Each path below is one point turned by a fixed rotation once a step. After each direction that follows a path, write how fast that rotation turns it, in deg/step (0 if it stays still).
Each turn is a multiple of 5 degrees from 10 to 175, or 0.
Each row of a path follows its step; steps can be skipped.
Path 1:
step 1: [2.32,-0.71,0.95,-2.64,0.20,-0.42,0.71,0.12,0.91,4.22,-1.13,-0.99,-1.33,2.27,-2.34,0.10,3.75,0.18,-1.16,0.28,1.69,0.92,4.45,-0.65,0.69,1.91,2.20,-0.89,2.05,2.82,2.27,2.38,-1.38,2.39,-3.21,-0.09,-1.54,0.65,-3.22,-0.81,-1.58,-1.60,-3.04,2.80,-4.11,1.17,-2.02,-1.80,-1.15,-1.00,-1.57,2.34,2.13]
step 3: [2.53,-0.82,-0.40,0.90,0.21,-0.90,0.94,1.72,-0.01,0.33,2.35,-2.14,-2.08,2.16,1.15,-0.78,1.40,1.91,-0.74,-3.11,-2.50,0.32,1.60,-2.77,-1.80,-0.49,1.41,2.79,-2.40,-0.34,0.50,3.25,0.38,-0.04,-0.08,-5.82,1.61,2.31,-1.66,-0.55,-2.66,-2.44,1.62,1.09,2.92,-3.60,-1.57,-3.58,2.99,1.40,-1.73,0.84,2.41]
step 6: [-0.12,0.50,0.07,1.35,-0.65,-1.45,-0.46,1.63,1.65,0.49,-0.71,2.12,0.10,0.22,1.58,-1.59,1.39,0.91,-3.65,-0.80,2.89,-0.48,3.42,0.87,-1.11,-0.93,0.47,1.78,2.96,-1.09,2.02,-1.02,-1.21,-0.92,-1.63,2.03,5.62,4.34,-1.41,3.56,-2.72,-2.88,-1.07,0.42,-1.53,0.15,-3.53,0.39,-0.58,5.02,-1.95,-1.53,-1.60]
step 8: [3.65,-1.51,0.46,2.56,-5.77,-1.87,-2.29,-1.48,1.00,3.95,-0.01,-2.19,1.88,0.03,3.39,-1.35,0.71,1.71,-2.33,0.37,2.11,1.64,-0.56,0.93,-0.15,-2.15,2.89,2.91,-1.51,1.80,-1.74,-0.97,-2.37,2.02,2.11,1.22,-0.03,-0.36,-2.11,-1.32,1.94,-1.01,0.99,0.11,0.58,-0.80,-3.04,-2.81,-0.26,0.96,-1.27,3.11,0.26]
step 9: [-0.02,1.44,3.08,-3.40,-3.65,-1.09,-0.54,-0.80,0.16,3.20,1.77,-2.24,0.06,0.94,-0.71,3.41,4.41,1.87,0.08,-1.11,2.95,1.26,-0.60,0.30,1.54,1.38,-1.05,-0.75,-0.36,2.58,0.32,0.28,1.51,-2.64,1.91,-0.57,3.68,2.20,-2.78,-2.11,1.17,1.76,-0.71,3.03,0.12,-0.65,-3.30,-1.22,3.99,0.04,0.53,-1.91,-1.88]
step 10: [1.04,-1.15,3.88,-0.27,-1.79,-0.75,-0.03,0.27,1.96,-1.40,-2.97,-2.11,-2.02,2.42,-1.10,-1.42,1.98,-0.41,-1.98,1.47,2.05,-0.57,2.66,1.31,-1.44,-2.63,-2.09,2.75,2.61,2.61,3.62,1.46,-0.39,-1.51,-2.46,-0.90,2.22,1.56,-1.86,-2.27,-1.83,-1.04,-2.24,4.36,-2.24,-0.19,0.10,-2.29,-2.59,2.42,-1.92,0.91,-0.14]
step 11: [2.45,-4.02,0.05,1.75,-2.49,-4.83,-1.87,2.33,0.43,-1.35,1.52,0.24,0.65,1.00,0.79,0.19,-0.27,2.69,-0.86,2.15,-3.31,0.24,1.18,0.29,0.10,0.63,-2.48,1.54,-2.07,1.72,2.59,0.78,1.19,-0.71,-0.48,0.48,2.50,2.14,-0.91,2.67,2.08,-2.06,-4.84,2.40,-0.97,-3.08,-0.02,1.21,2.16,-2.10,-1.75,-2.45,2.06]
step 12: [2.71,-0.70,-0.99,1.12,-3.26,1.08,-1.16,-0.35,-0.84,2.60,-0.85,-3.87,-1.76,1.27,2.85,-1.46,-0.81,1.51,-3.37,0.22,-2.46,2.45,-3.38,-1.40,-0.72,2.91,1.13,3.91,-2.30,-0.67,0.78,1.47,-3.03,-1.36,1.52,-0.88,1.03,2.51,-0.80,0.64,-3.49,-0.74,-1.57,0.56,2.51,-0.75,0.11,-2.82,1.55,0.88,-4.70,1.00,-1.40]
step 14: [2.08,0.79,0.00,0.87,-3.87,0.17,-0.33,-3.96,2.96,-1.56,0.49,-3.22,-2.70,-1.03,1.67,0.41,1.97,-1.84,-0.58,-0.82,-0.71,-0.77,3.87,1.30,0.32,-1.57,1.89,-1.51,1.01,3.49,2.17,-2.53,1.74,-2.00,-0.20,1.05,4.91,0.38,-1.09,-0.06,-2.16,-0.40,-1.92,2.04,1.96,-0.03,3.09,-2.51,-3.18,-0.54,-1.58,-1.29,-1.72]
[0.04,-0.62,-0.21,0.17,0.44,1.72,-1.21,-0.88,0.20,0.29,-0.93,-0.18,-0.44,0.38,0.07,-0.94,-0.08,1.09,-0.20,-0.31,-0.39,0.00,0.48,-0.01,-0.36,-0.17,0.09,-0.01,0.65,1.00,0.68,0.49,-0.01,0.66,0.41,-0.82,-0.34,0.02,-0.38,-0.39,-0.37,-0.91,0.77,-0.03,0.41,0.96,0.42,-0.14,0.35,-0.05,0.33,-0.16,-0.27] => 160
[-0.25,-1.00,1.30,-0.08,0.05,-0.85,-0.13,0.38,0.60,-0.15,0.19,-0.51,-0.71,0.18,-0.53,-0.64,-0.30,0.54,0.88,-0.03,0.54,-0.71,0.58,0.09,-0.62,-0.02,-0.85,-0.74,0.63,-0.16,-1.00,0.07,0.47,-0.87,0.11,0.86,-0.42,-0.29,0.19,-1.22,-0.37,-0.46,-0.03,0.05,0.10,-0.35,0.20,-0.29,0.01,-0.04,0.02,-0.70,-1.21] => 70
[0.14,1.20,0.77,0.00,0.05,0.78,-0.39,-0.53,0.58,0.07,1.38,0.50,0.83,-0.75,0.23,-0.97,0.59,-0.19,-0.80,-0.02,0.18,-0.10,0.84,-0.39,0.03,-0.46,-0.37,0.51,-0.32,-0.30,-0.34,-0.03,0.44,-0.31,-0.46,0.47,-0.40,-0.35,-0.35,0.88,-0.53,-0.27,-0.08,-1.01,1.17,0.02,-0.21,0.57,-0.50,-0.43,0.27,0.01,-0.87] => 40
[0.56,-0.01,0.27,-0.89,-0.37,0.31,0.53,-0.17,0.41,-0.15,0.31,-0.37,0.02,0.62,-0.34,0.27,-0.65,-0.37,-0.17,-0.57,-0.88,0.00,0.73,-1.12,0.40,0.29,1.35,0.23,0.62,-0.06,-0.84,0.75,0.01,-0.68,0.54,-0.90,0.58,-1.31,0.77,-0.14,0.19,-0.64,-0.73,0.63,-0.08,0.47,-0.60,0.78,-0.30,-0.27,-0.17,0.15,-0.07] => 170
[-0.22,-0.23,-0.01,-0.63,0.70,-0.02,0.44,0.11,-0.52,0.23,1.13,0.37,0.39,0.55,-0.99,0.64,1.15,1.06,0.09,-0.69,-1.11,-0.16,0.99,0.38,0.92,0.80,-0.25,-0.33,-1.32,0.73,0.22,0.02,0.46,0.16,-0.01,-0.12,-0.45,0.43,0.63,-0.17,0.39,-0.03,0.18,0.15,0.09,-0.49,0.20,-0.02,0.74,-0.47,0.54,-0.53,0.01] => 170
[-0.64,0.90,-0.23,0.01,-0.34,0.08,0.19,-0.46,0.02,0.50,0.95,-0.72,-0.28,1.06,0.05,-0.74,-0.44,-0.15,0.04,0.11,0.59,0.17,0.35,0.92,0.18,0.56,0.94,-1.42,0.68,0.87,-0.60,0.16,0.25,0.38,0.68,0.18,-0.28,0.56,-0.62,0.19,0.27,0.00,0.35,-0.46,0.20,-1.05,-0.03,0.32,-1.00,0.23,-0.30,0.09,1.08] => 55
[0.71,0.17,-0.12,-0.66,-0.16,-0.25,0.11,0.15,-0.46,0.95,-0.73,0.50,-0.28,-0.33,-0.41,-0.65,0.20,0.02,-0.48,-0.66,0.42,0.63,-0.12,-0.43,0.17,-1.14,0.75,-0.26,-0.40,-0.02,0.09,-0.94,1.00,-0.03,0.93,0.83,0.47,0.12,0.55,-0.40,0.71,-0.57,0.04,-0.61,-0.57,-0.07,0.44,0.36,-0.34,1.24,1.37,-0.14,-0.26] => 40
Path 2:
step 0: [-0.64,-0.96,-1.88,2.30,-3.81,-0.14,-2.05,-1.17,3.59,-0.94,-0.73,-2.11,-1.30,1.41,1.81,2.49,1.11,-1.49,-0.05,-1.69,-0.71,-4.04,-0.35,3.45,0.40,-0.61,-5.70,-1.37,-3.26,1.02,-0.49,0.01,0.53,0.82,-2.70,1.44,3.59,1.52,0.02,1.80,-2.91,-0.74,0.52,-0.79,-0.11,-3.31,-0.07,-1.00,1.88,2.53,-0.65,0.71,0.03]
step 2: [-1.12,2.62,-0.49,-0.86,-0.61,2.04,-0.44,1.88,0.62,3.17,-0.45,-1.28,-1.53,1.95,-3.20,-0.65,0.38,-2.42,-0.76,-0.09,0.52,-1.54,0.14,-1.81,2.13,0.72,0.08,-3.52,-2.64,-1.60,-0.08,0.95,0.79,3.55,-0.87,2.19,0.19,-1.71,1.63,2.48,-2.00,-5.26,-2.32,-0.43,-1.65,1.95,2.69,-1.28,-0.59,-5.82,1.54,0.24,0.81]
step 4: [-1.38,-5.04,-0.06,-0.67,1.43,-0.54,-1.93,1.49,-1.37,-0.61,-1.99,1.90,2.69,-1.05,-0.52,1.47,-0.19,-1.02,-4.19,-3.56,0.12,-0.60,2.75,0.05,0.15,0.64,-2.26,-0.04,2.28,-0.16,-5.68,4.14,-1.26,0.41,1.22,0.25,1.80,-1.04,0.51,1.35,1.07,-3.33,0.86,1.38,1.91,-1.49,-1.03,-1.59,3.10,-1.84,1.86,0.22,0.33]
step 8: [1.11,1.62,0.60,-0.15,1.07,-3.65,-1.98,-2.06,-1.01,-2.82,-2.42,0.03,0.30,-4.85,2.25,1.42,-0.56,-3.19,0.78,-2.36,1.36,2.86,1.26,-1.56,0.86,-1.53,1.38,-2.87,-0.97,-0.10,0.09,-1.70,1.17,0.13,-0.82,-2.22,-1.01,2.37,-0.34,-0.70,4.76,1.23,0.79,1.29,-0.96,-1.81,-3.26,-3.37,-0.79,-1.48,2.95,1.48,-2.29]
step 9: [-1.47,-0.23,3.08,1.48,-1.98,2.09,4.11,3.10,-4.05,-0.99,-1.79,1.89,2.55,-2.28,1.26,-2.79,3.26,1.17,1.48,-2.89,-0.01,2.14,-0.46,0.82,-0.86,-0.06,0.90,-1.19,-2.78,1.30,0.99,-0.31,-0.58,0.61,2.20,2.11,0.34,2.58,-0.04,0.65,-0.85,2.04,0.78,-4.58,-0.20,2.67,3.24,-0.25,0.36,3.16,0.16,0.72,-0.38]
step 11: [-0.83,1.07,-1.88,-0.76,-0.76,-2.81,0.80,1.95,-2.76,3.86,0.81,-0.51,0.30,0.43,2.58,-4.99,0.88,-0.22,1.34,2.75,-3.68,-0.47,2.36,-1.58,-2.35,0.15,-2.41,-0.94,1.14,0.48,3.87,-1.78,-0.44,-1.58,-0.53,-0.13,1.44,1.53,2.13,-2.30,1.94,0.39,2.09,1.13,-0.08,0.34,-0.73,-3.13,4.00,-0.45,0.49,-2.79,-2.61]
step 12: [-1.40,-1.42,1.32,-1.03,-0.74,-1.63,1.02,-1.69,-0.63,-0.58,1.50,3.13,-2.66,-3.84,-0.91,-0.29,1.29,0.75,3.41,-0.41,0.20,-2.52,-1.80,3.09,1.72,2.61,-0.81,-2.52,-1.67,-0.89,-0.20,-0.97,4.09,3.50,0.29,1.26,0.89,-2.21,0.76,-0.99,-0.82,1.52,2.74,1.70,-3.75,1.03,-1.36,0.70,0.25,-2.69,-3.58,3.74,-1.62]
step 13: [0.68,4.42,2.51,0.75,-0.81,-0.57,1.46,0.22,0.72,-1.57,0.82,-3.03,1.67,1.90,3.18,2.92,0.45,1.76,-0.41,-0.70,-2.89,1.87,1.25,0.06,-0.53,1.87,-1.75,3.57,0.09,-0.78,-0.69,0.97,2.03,1.57,0.18,2.61,2.16,-3.32,-2.17,-5.14,-0.53,-0.74,1.00,-2.03,2.00,0.05,2.84,-1.26,-1.00,-0.04,-0.72,-0.82,-4.67]
step 14: [-0.10,1.14,3.86,-3.07,0.24,-0.29,-0.04,0.42,1.58,2.48,2.76,1.95,1.10,2.58,-1.43,-5.80,0.88,0.58,-2.67,-0.56,2.48,1.34,0.13,1.11,1.76,4.28,0.38,-1.62,3.47,-2.16,1.79,1.42,-0.98,0.48,1.72,-2.16,1.54,-0.50,-2.00,0.11,0.99,-0.98,1.63,2.27,2.69,-0.07,-1.24,3.46,-0.33,-2.64,-0.44,-0.24,0.74]
[-0.08,0.59,0.24,-0.40,-0.27,-0.13,0.21,0.23,0.45,-0.11,-0.22,0.60,-0.46,0.63,-0.94,0.05,-0.82,-1.32,-0.76,0.23,-0.22,0.33,0.58,-0.09,-0.63,-0.67,0.61,-0.60,-0.32,0.61,0.38,-0.39,-0.28,-0.39,0.64,0.16,0.21,-0.51,0.64,0.52,-0.04,0.93,1.04,-0.76,-0.05,-0.09,-0.78,0.83,0.51,-1.07,0.39,-0.29,-1.04] => 115
[-0.42,0.80,-0.09,-0.12,0.77,-0.02,0.76,0.80,0.06,0.39,0.24,-0.15,-0.41,-0.22,-0.84,1.10,-0.19,1.03,0.37,-0.14,-0.06,-0.62,-0.31,0.81,-0.76,0.07,0.85,-0.11,0.18,0.74,0.24,-0.41,-0.76,-0.32,-0.26,0.05,-0.44,-0.13,-1.43,-0.44,0.63,-0.24,-0.26,0.17,0.33,-0.24,-1.04,0.38,-0.04,0.08,-1.17,-0.93,0.29] => 10
[0.72,-0.38,0.23,-0.27,-0.78,0.12,0.15,0.05,0.50,-0.18,-0.04,0.79,-0.25,-0.07,0.66,0.91,0.83,0.28,1.12,0.81,0.42,0.51,-0.55,-0.40,0.39,-0.69,0.14,-0.26,1.59,-0.42,-0.32,0.07,-0.28,0.08,-0.07,-0.45,-0.43,-1.03,-0.34,0.29,0.52,0.98,-0.04,0.48,-0.89,-0.62,-0.51,0.85,-0.69,-0.40,0.27,0.40,0.01] => 160
[0.55,-1.53,-0.21,0.18,0.50,-0.30,0.72,0.90,0.15,-0.06,-0.45,0.30,-0.27,-0.58,0.33,-0.46,-0.70,-0.40,0.38,0.18,0.88,0.47,-0.37,1.07,-0.12,-0.40,-0.57,-0.21,-0.62,-0.18,-0.27,0.08,1.28,-0.69,-0.84,0.75,0.15,-0.50,-0.29,-0.21,0.46,0.33,-0.50,-0.61,0.99,-0.23,-0.12,-0.55,-0.61,-0.73,-0.10,-0.32,-0.54] => 95
[0.23,-0.04,0.09,-0.53,0.10,-0.19,-0.25,0.07,-0.45,-0.07,-0.57,0.33,-1.14,-0.53,0.33,-0.94,-1.22,0.28,0.14,0.88,-0.43,-1.07,-0.17,-0.67,0.25,-0.85,0.72,0.48,0.59,1.00,0.75,-0.47,0.03,0.34,0.00,1.41,0.22,-0.23,0.23,0.08,0.05,-0.59,-0.11,1.33,0.22,-0.49,0.44,-0.22,0.03,-0.20,0.30,0.44,0.49] => 85
